Rotation paths and how fast each direction turns (degrees each step)
Each turn is a multiple of 5 degrees from 10 to 175, or 0.

[ 10  17  -4  14   0   8   4  13 -39   1   9   5  -3  20  24  12  35  -7
  -5  16 -33   9  10  23   0  20  -8 -27  21 -20  -3 -17 -12 -21   1  -5
  25  29  10 -26  19 -11 -25   3   8   8   1  50 -23   3 -19 -21   2  21
 -21  25  -2 -25  23  -9  -2 -25   0 -15]
[ 12  23  -5  11  -9   1   5  13 -45   3  15  13   4   4  24  24  28  -1
   3  10 -31   2   7  20   0  20   2 -18  29 -21   6 -17 -17 -21  -6   4
  46  30  29 -16  25 -14 -11   1   0   5   9  35 -11  11 -21  -4   4  16
  -6  36   5 -33  14  -6  -8 -18  -6  -4]
[ 13  19  -4   9   4  12   0  14 -44   2   7   5  -5  21  17  13  33  -2
  -2  17 -36   7   9  21   6  19  -2 -22  18 -24  -3 -21 -17 -24   0  -4
  25  30   8 -21  19  -7 -20   5   9  10   3  45 -17  -1 -17 -20   0  22
 -18  24  -1 -30  18 -14   1 -32  -3 -15]
[ 11  18  -8  14  -9   1   5  13 -40   0  17   8   4   8  27  24  29  -7
   2   7 -26   6   6  22  -5  24  -3 -21  32 -16   5 -14 -11 -20  -4   4
  44  29  29 -21  24 -15 -16  -6  -1   3   7  42 -18  13 -21  -6   2  14
  -8  37   5 -27  20  -2  -9 -16  -5  -5]
[ 14  26  -1   7  -1   8   1  13 -47   6   6   7  -6  13  17  13  34   5
  -4  19 -35   6  14  21   7  17  -2 -20  16 -26  -2 -23 -23 -24  -4  -2
  30  26  12 -16  23  -9 -15   9  10   8   7  37 -13   1 -17 -15   1  23
 -17  24   1 -35  15 -13  -2 -32   1 -10]
[ 11  12  -9  14  -1   5   5  18 -36  -3  15   6   4  15  25  26  27  -9
   2   5 -29   5   0  18  -2  25   1 -20  35 -17   2 -13  -9 -25  -2   0
  34  33  25 -26  21 -12 -20  -6   0   8   5  51 -18   8 -19 -11   3  12
  -9  34   4 -25  20  -6  -4 -18  -6  -8]
[ 10  27  -1   9  -7   5   1   8 -49   8   9  13  -6  10  21  13  37   5
  -5  21 -31   7  18  23   0  14  -8 -28  14 -21  -1 -23 -21 -20  -3   0
  38  23  17 -15  27 -11 -13   7   5   5   6  33 -13   7 -20 -14   1  22
 -14  29   4 -30  18 -10  -9 -28   0  -8]
[ 16  14  -7  11   4   7   3  23 -38  -2  12   4   4  13  22  24  25  -7
   3   8 -32   3  -1  19   5  27   6 -12  35 -23   2 -15 -16 -27  -5  -1
  30  37  20 -23  19 -12 -20  -3   5  10   3  49 -16   2 -20 -13   2  13
 -10  33   1 -32  16  -9   4 -22  -5 -11]
[  9  23  -4  11 -10   6   4   7 -47   4  11  12  -4  14  19  14  38   3
  -4  16 -31  11  14  24  -4  16 -11 -31  16 -20   0 -21 -13 -19   2   3
  38  18  19 -18  25 -11 -18   2   2   4   5  39 -15  11 -18 -14   1  22
 -15  32   3 -25  23  -8 -13 -22  -5  -6]
[ 14  21  -1  11   1   6   4  22 -37   3  11   4   4   6  27  23  24  -5
   3  13 -31   0   4  21   8  24   7 -12  30 -24   2 -15 -20 -23  -9  -4
  37  38  17 -21  19 -14 -17   2   7   8   8  41 -15   4 -20  -8   3  15
 -12  28   1 -38  12  -9   4 -24   3 -13]
[ 12  19  -9   8  -4  10   4   8 -48  -1  12  12  -3  19  14  15  37   2
  -5  10 -33  10   6  20  -3  16  -6 -28  22 -21  -1 -21  -9 -26   6   1
  30  19  20 -17  25  -8 -19  -1   2   7   3  45 -17   8 -17 -19   0  20
 -13  34   5 -20  23  -9 -13 -24 -13  -6]
[ 10  23   0  13  -2   1   4  18 -41   5  13   4   1   3  31  22  26  -6
   0  18 -29   0  11  23   2  21   0 -17  26 -20   4 -13 -21 -16 -12  -1
  42  37  19 -23  22 -16 -16   3   6   6   7  37 -16   9 -21  -6   4  16
 -15  28   0 -35  14  -6   2 -22   8 -12]
[ 17  19  -9   5   0  12   3  13 -48   0   9  12   0  20  11  18  34   3
   0   7 -36   8   4  17   3  18   2 -22  26 -26  -1 -23 -16 -32   6   3
  27  22  21 -15  24  -6 -15   0   3   7   3  43 -13   3 -17 -18  -1  19
 -10  34   5 -28  18 -13  -8 -25 -14  -8]
[  7  20  -1  16  -5   2   3  15 -37   2  14   4  -1   8  33  20  30  -9
  -4  17 -28   8  12  23  -3  23  -9 -26  24 -16   1 -12 -14 -14  -7  -2
  39  35  16 -26  20 -16 -22   0   6   5   4  45 -23  11 -21 -10   3  18
 -18  27  -1 -28  21  -3  -1 -22   6 -12]
[ 17  25  -7   4  -3  10   3  13 -51   2   9  14   2  12  13  20  32   4
   2   8 -35   3   7  18   5  18   4 -16  24 -28   2 -23 -22 -29  -1   3
  36  24  24 -11  27  -9 -11   4   3   7   7  37  -7   3 -18 -11   2  18
  -8  34   7 -34  13 -13  -6 -26 -12  -6]
[  7  17  -4  14   1   6   2  16 -38   1  11   4  -2  16  27  18  32  -8
  -4  15 -31  11   9  22  -2  21  -7 -28  25 -16  -2 -13 -13 -19  -2  -6
  29  34  11 -26  17 -13 -27  -1   9  10   3  51 -25   6 -19 -18   2  19
 -19  25  -3 -24  22  -7  -2 -24   1 -15]
[ 15  26  -6   9  -8   3   4  13 -48   4  12  14   4   7  20  22  31   2
   0  10 -32   2   8  19   2  19   3 -18  25 -23   5 -19 -19 -23  -4   5
  43  25  29 -15  28 -11 -10   1   0   4   8  32  -9  10 -19  -6   1  16
  -5  37   7 -33  15  -9 -10 -22  -7  -3]
[ 12  19  -4  11   4  11   3  16 -40   1   9   4  -3  20  23  16  32  -5
  -3  16 -33   8   8  22   5  22  -2 -21  22 -23  -4 -17 -16 -23  -1  -6
  24  32   7 -22  18 -10 -23   3   9  10   3  48 -20  -1 -17 -19   2  20
 -22  23  -1 -30  18 -13   3 -28   0 -16]
Directions:
[-1 -8 -5  2  3  3  0  0  3 -6  2 -1  0  9 -3  0  2 -5 -2 -5  0  5 -6 -2
 -5  2 -3 -5  3  3 -2  2  9 -3  7 -1 -8 -2 -1 -4 -2  2 -6 -6 -2  2 -4 10
 -6  0  1 -7 -1 -2 -2  1 -1  8  6  0 -2  3 -6 -1] => 145
[ 1 -4 -2  3  1 -3  1  6  5 -3  4 -2  6 -5  5  8 -7 -6  4 -6  3 -3 -6 -2
  0  5  7  7 10  1  4  5  2 -1 -5  1  5  7  7 -2 -1 -2  0 -6 -3  0  1  2
  0  2 -2  6  1 -6  5  4  1 -2 -2  3  3  6  0  1] => 170
[ 1  2 -7  1  3 -4 -6  2 -7  5  1  9 -7  3  1  0 -6  1 -2 -9  2  4  7  4
 -1 -2  3 -5  2 -4 -1  3 -6  7  1 -6 -2  5 -4 -2  5  1  2 -5 -1  3  1  1
 -7  0 -1 -5  3 -6  5  4  0  0 -9  1 -3 -1  3  2] => 0
